Each named turn below is shown by a few rows before and after it. Which turns, in which order, take the first row of each later pair to the second? The first pair is answered.
turn A:
[-0.22 -0.27  1.41 -1.01  0.65 -0.70  0.80  1.08  0.24  1.74 -0.03 -0.09
  1.63  1.20 -1.55  0.93 -0.72  0.34 -0.25 -1.49  0.59  0.78  0.56  0.41
 -0.46]  ->  [-0.57 -0.45  0.78 -1.48  0.49 -0.04  1.68 -0.44  1.27  0.75  0.00 -1.51
  1.08  0.94 -0.41 -1.62  0.62  0.64 -0.42 -1.37 -0.48  1.30 -0.31 -0.42
  1.32]
[-1.21  0.05  0.29  0.67  2.61 -0.52  1.57  1.19  1.71  0.32  1.14 -2.36
  0.29  0.51  0.32 -1.52  0.44  2.99  1.26 -0.89  0.28  0.06  0.60  2.32
  0.81]  ->  [ 1.56  0.99 -0.31 -1.45 -1.75  1.83  0.55 -2.04  1.08 -1.11 -0.92  1.16
 -1.35 -0.61  1.93 -2.12  1.47  0.63 -0.41 -1.45  0.06 -0.02 -0.52 -2.10
  1.39]
[ 0.08 -0.27 -0.25 -1.28 -0.73 -0.88  1.13 -0.20  0.35 -2.08 -0.22  0.68
 -0.97 -0.05  0.31 -1.18  0.76 -0.90 -1.91  0.09 -0.94 -0.47  0.10 -0.99
  1.35]  ->  [ 0.08 -0.39  0.08 -0.23 -0.25 -1.92  0.26  0.95 -0.81 -0.95 -0.22  1.91
 -0.60  0.01 -1.10  1.18 -0.46 -1.16 -0.77  0.11 -0.19 -0.62  0.97 -0.75
  0.20]
[ 1.39 -0.33 -0.45 -1.79 -0.81  0.10 -1.64  1.55 -1.84 -0.96 -0.70  4.82
 -0.23  1.02 -2.35  4.36 -2.82 -2.06 -0.75 -0.17  0.67 -0.79  3.45 -1.64
 -0.89]  ->  [-2.66 -0.46 -0.53 -0.28  3.84 -1.53  2.28  2.39  1.21 -0.72  1.07 -2.46
  0.65  2.53 -1.82  0.57 -2.43  1.84  0.58  0.19 -0.94 -0.64  3.08  3.80
  0.97]
turn H:
[-2.22  1.29  1.01  0.29  1.50 -0.72  2.59  0.32  0.94  0.00 -1.90 -0.90
  0.32 -0.02 -1.75 -1.12 -0.98  1.93 -0.24 -0.17  0.45  0.92  0.23  1.63
  2.07]  ->  [-0.94  1.48  0.47 -0.65 -0.97  0.51  2.03 -1.42  1.22 -1.12 -2.71  0.53
 -0.79 -0.60 -0.14 -2.06 -0.03  0.88 -1.10 -0.76  0.31  0.65 -0.55 -0.73
  2.69]
[ 0.63 -0.06  0.56 -1.27 -1.56  1.68 -0.82 -1.90  0.95 -1.03 -1.54  0.24
 -1.34 -1.75  1.77 -3.16  0.84 -0.80 -1.01 -0.62  0.00  0.43 -0.90 -1.83
  0.87]  ->  [ 0.73 -0.29  1.03  0.23 -1.56  2.17 -3.70 -0.49 -0.23  1.08 -1.08  0.74
 -0.78 -1.64  1.44  0.22 -1.10 -0.66  0.33  0.10  2.18  0.42 -0.60 -0.84
 -1.91]
[-1.01  0.03 -0.44  0.11  1.66 -0.86  1.48  1.14 -0.25  0.83  0.30 -1.04
 -0.77  0.82 -0.34  0.01  0.18  0.84  0.27 -0.24 -0.90  0.75 -0.01  1.14
  1.28]  ->  [-0.15  0.34 -0.54 -0.81  0.31  0.14  1.61 -0.17 -0.64  0.21 -0.20 -0.26
 -1.26  0.49  0.58 -1.03  1.61 -0.07 -0.53 -0.42 -1.50  0.44 -0.36 -0.13
  1.88]
turn W:
[ 0.05 -0.09  0.53 -0.81 -0.47 -0.08 -0.02  1.82 -0.14 -0.07  2.41  0.27
  0.12  0.32  1.18  0.56  0.27 -1.38  0.60 -0.21  0.05 -1.04 -0.17 -0.06
  1.02]  ->  [-0.06 -0.18  0.33 -1.31  0.00 -0.38 -0.72  2.08  0.04 -0.05  2.34 -0.34
  0.01  0.36  1.31  0.34  0.23 -0.79  0.71  0.06  0.17 -1.16 -0.79  0.64
  0.95]
[ 2.54 -0.64 -1.98 -0.76 -0.64  0.43  0.31 -1.51  2.17 -1.14  0.42  0.36
 -1.36 -0.48  0.65 -0.97  0.58 -1.62 -2.25  0.48 -1.52  1.99 -1.28 -0.36
  3.61]  ->  [ 2.52 -1.36 -0.77  1.26  0.25  0.35 -2.48  1.62  0.86  1.78  0.99  1.48
  0.14 -0.37 -1.40  3.24 -2.64 -1.48 -0.67  1.85  0.89  1.84  0.47  1.42
 -0.20]
[ 0.25  0.03 -0.06 -1.21  0.37 -2.18  0.55 -0.89 -2.05  0.22 -0.28  1.44
  0.15  0.07 -0.97 -0.16  1.62 -0.12  1.32 -0.21 -1.15  0.39  0.62 -1.47
  0.17]  ->  [-0.34 -0.59  0.04 -0.23  1.42 -2.19  0.31  0.47 -1.33  0.80 -0.29 -0.56
  0.43  0.34 -0.78  0.41  0.84  0.77  2.36  0.28 -0.46  0.54  0.23  0.24
 -0.43]
[ 0.13 -1.72 -0.78 -1.23  0.88 -1.31  0.21 -1.57 -0.01  0.37 -0.67 -0.28
 -1.61  1.30 -1.95 -0.36  0.53 -0.60 -0.32  0.24  0.79 -0.02  0.42  0.49
 -1.77]  ->  [ 0.13 -1.89 -1.05 -1.22  0.90 -0.92  0.23 -1.90  0.09 -0.29 -0.46 -0.03
 -1.32  1.58 -1.68 -0.72  0.27 -0.88  0.02  0.33  0.48 -0.15  0.09  0.73
 -1.60]
Pairs:
Between the rows of a pair lie 2 to 3 turns.
[ 1.85 -0.57  0.32  0.31 -1.89  1.45 -2.81  0.46 -1.56  0.67 -1.06  1.92
  0.08 -0.21  0.64  2.33 -0.82 -0.90  0.30  0.51  1.61 -0.27  0.07 -1.44
 -1.74]  ->  [-1.61 -0.34  0.44 -0.17  2.51 -2.25  2.40  1.39  0.36 -1.14  0.56 -1.68
 -0.09  0.90 -1.30 -0.10  0.10  1.12 -0.18 -0.46 -1.07  0.24  1.22  2.00
  1.65]
H then H
[-1.62 -0.34  0.90  0.85  4.62 -4.88  3.16  2.11 -0.35  0.56  1.44 -1.94
  1.01  2.10 -3.74  1.97 -2.74  0.67 -0.27 -0.45 -0.59 -0.11  2.50  3.63
  0.54]  ->  [ 4.50 -0.03 -0.92 -1.33 -5.00  2.94 -0.79 -4.20  0.04 -1.59 -2.33  1.99
 -1.26 -1.32  3.41 -1.37  1.17 -1.71 -1.94 -0.39  0.77 -0.50 -2.02 -4.46
  1.21]
A then H
[-1.15  0.59 -0.49 -1.73 -0.74 -1.13 -1.06  0.42 -0.44  2.21  1.80  3.12
  0.19 -0.86  0.78  2.80 -1.28 -0.49  0.04 -1.68  1.25 -0.19  1.37  0.98
 -1.77]  ->  [-1.58  0.74 -1.33 -2.71 -0.37 -0.68  1.37 -1.50  1.88  0.04  1.32 -0.31
 -0.45 -0.65  2.98 -2.25  0.82  0.64 -0.50 -2.01 -1.05 -0.19 -0.26  1.58
  1.18]
A then H
[ 1.08 -0.04  0.19  0.86 -2.50  4.39 -2.19 -1.76  2.27 -0.12 -0.98 -1.12
  0.83 -0.62  3.11 -1.64  0.81  1.63  1.19  1.01  1.26 -0.60 -3.13  0.59
 -1.56]  ->  [-0.87 -0.18 -0.14  0.61  0.35  1.74  0.92 -1.23  3.78 -0.39  0.43 -3.82
  0.50  0.73  1.87 -3.74  1.55  2.40  0.98  0.72 -0.25 -0.89 -2.44  2.69
  0.44]
H then H then H
[ 2.24  0.35 -0.20 -0.94 -3.75  1.82 -1.29 -0.99 -1.77  0.03 -1.33  3.22
 -1.82 -0.30  1.26  0.79  0.28 -2.55 -0.78 -0.87  0.26  0.47 -1.84 -3.48
 -0.72]  ->  [-2.75 -0.27  0.48  0.00  3.05 -3.08  3.50  2.03 -0.43 -0.01  1.15 -2.22
 -0.29  1.56 -2.55 -0.19 -0.96  0.17  0.29 -1.22 -2.41  0.53  0.20  2.36
  1.24]
A then H
[ 0.96  1.06 -1.04 -0.96 -0.23 -1.08  2.03  0.05  1.37 -0.84 -1.25  0.65
 -0.54 -1.33 -0.79 -6.07  0.56  0.72 -1.17 -0.68 -2.65 -0.08  1.21  0.05
  2.57]  ->  [ 0.98  1.16  0.26 -0.17  1.32 -2.51  0.04  2.64 -1.09  1.11 -0.48  3.47
  0.61 -1.33 -3.91 -1.27 -2.42 -0.34 -0.54 -0.58 -0.76 -0.17  3.65  0.60
  0.12]
A then H then H
[-0.11  1.00  0.08  0.47  0.48 -1.50 -2.17  1.79 -1.51  1.95  0.33  1.89
  0.18 -0.31 -1.49  3.43 -0.48 -1.28  0.48  0.19  0.10 -0.41  0.92 -0.59
 -1.51]  ->  [-0.85  1.31 -1.00 -0.69  0.51 -1.53  2.27 -0.21  0.75 -0.71  0.32 -1.44
 -0.62  0.01 -0.34 -2.02  1.83 -0.50 -0.76 -0.43 -2.40 -0.44 -0.26 -0.20
  2.63]
H then A
[-3.22 -0.80  1.30  1.97  1.08 -0.89 -4.58  0.57  1.62  3.09  0.60  0.25
  2.31  0.21  1.30  3.53 -4.71  1.60  1.83  2.11  0.90  0.61  0.94  3.22
 -0.63]  ->  [-3.04 -1.07  1.00  2.23  0.72  0.59 -4.27 -0.86  3.06  2.52  0.16 -2.07
  2.31  0.42  3.93  0.78 -3.29  2.51  2.13  2.28  0.49  0.50 -0.44  3.53
 -0.46]
A then W then W
[-0.80 -0.10  1.40  1.20  1.55 -2.34 -1.58  2.02 -1.39  1.94  0.41  2.38
  0.65 -0.04 -2.44  4.08 -2.42  0.30  0.70  0.66  2.40 -0.78  1.88  1.45
 -0.04]  ->  [ 0.02 -0.47  1.00  1.66  0.33  0.95 -3.41  1.43 -0.20  2.75 -0.38  0.67
  0.98 -0.26  0.01  3.49 -2.18  1.58  2.58  1.65  3.18 -0.52 -0.46  1.97
 -1.52]
A then A then W
[ 0.53  1.72  0.59  0.65  1.70 -3.06 -3.29  2.53  0.83 -0.90  0.28  1.18
  1.29  0.47 -3.32  3.94 -0.01 -1.46  0.64  1.50  1.03 -1.66 -0.49  0.09
 -1.69]  ->  [ 1.02  1.48 -0.84 -1.16 -0.68 -0.68 -0.85 -1.59  3.79 -3.05 -0.67 -1.83
 -0.38  0.15  0.61 -2.20  3.73 -0.93 -0.20  0.62 -0.80 -1.94 -3.34 -1.24
  1.67]
A then H
[ 1.38  3.35 -0.67 -2.43 -1.78  0.07  2.26  0.75 -1.57 -1.76  1.49  4.14
 -0.39  1.53  1.08 -0.66  2.20 -3.28 -1.08 -0.04  0.31  1.70  1.08 -3.14
  0.64]  ->  [-0.65  2.53  0.76 -0.70  1.44 -1.03  0.56  3.48 -1.70  0.66  2.44  3.10
  1.51  2.30 -1.29  3.03 -0.75 -1.73  0.57  0.74  1.74  1.86  2.33  0.20
 -2.16]
H then H
[-1.09 -0.66 -3.97  1.30  0.99 -1.04  0.08  0.00  1.06  0.94  0.14 -0.02
  0.96  0.00 -0.35  1.34 -2.48 -0.83  1.65 -1.59  0.35 -1.25  1.73  2.08
  0.78]  ->  [-0.05 -0.44 -4.67  0.44 -1.37  1.30 -0.35 -2.18  1.33  0.21 -1.09  0.51
  0.55 -0.37  1.57 -0.53 -0.89 -1.69  1.60 -1.86  0.34 -1.32  0.40 -0.30
  1.32]
A then H
[-1.54  0.61 -0.46  1.60  3.13 -1.22 -0.02  1.42  1.32  1.73  1.06 -2.75
  0.09 -0.24 -0.74 -1.37 -0.23  0.17  0.77  1.06  0.02 -0.26 -1.19  3.88
 -1.01]  ->  [ 2.02  0.87 -1.20 -0.55 -1.92  0.31 -1.39 -1.16 -1.44  0.09 -0.44  3.28
 -2.18 -1.44  0.21 -0.98  1.46 -3.18 -1.45  0.03 -0.07 -0.56 -1.09 -2.75
 -0.08]
H then A
[ 0.22 -0.57 -1.41 -2.02 -0.48 -1.54  2.52 -3.14  0.57 -3.41 -0.68  0.11
 -0.94 -0.22 -0.10 -3.24  2.02 -0.92 -1.55 -2.92 -3.14 -0.41 -0.68 -0.30
  3.91]  ->  [-0.37 -1.29  0.68  1.07  1.52 -2.59 -2.48  1.60 -1.74  1.51 -0.49  1.43
  1.25  0.20 -2.74  4.75 -2.88  0.13  1.81 -0.77  1.32 -0.12  1.39  2.78
 -2.28]
H then A
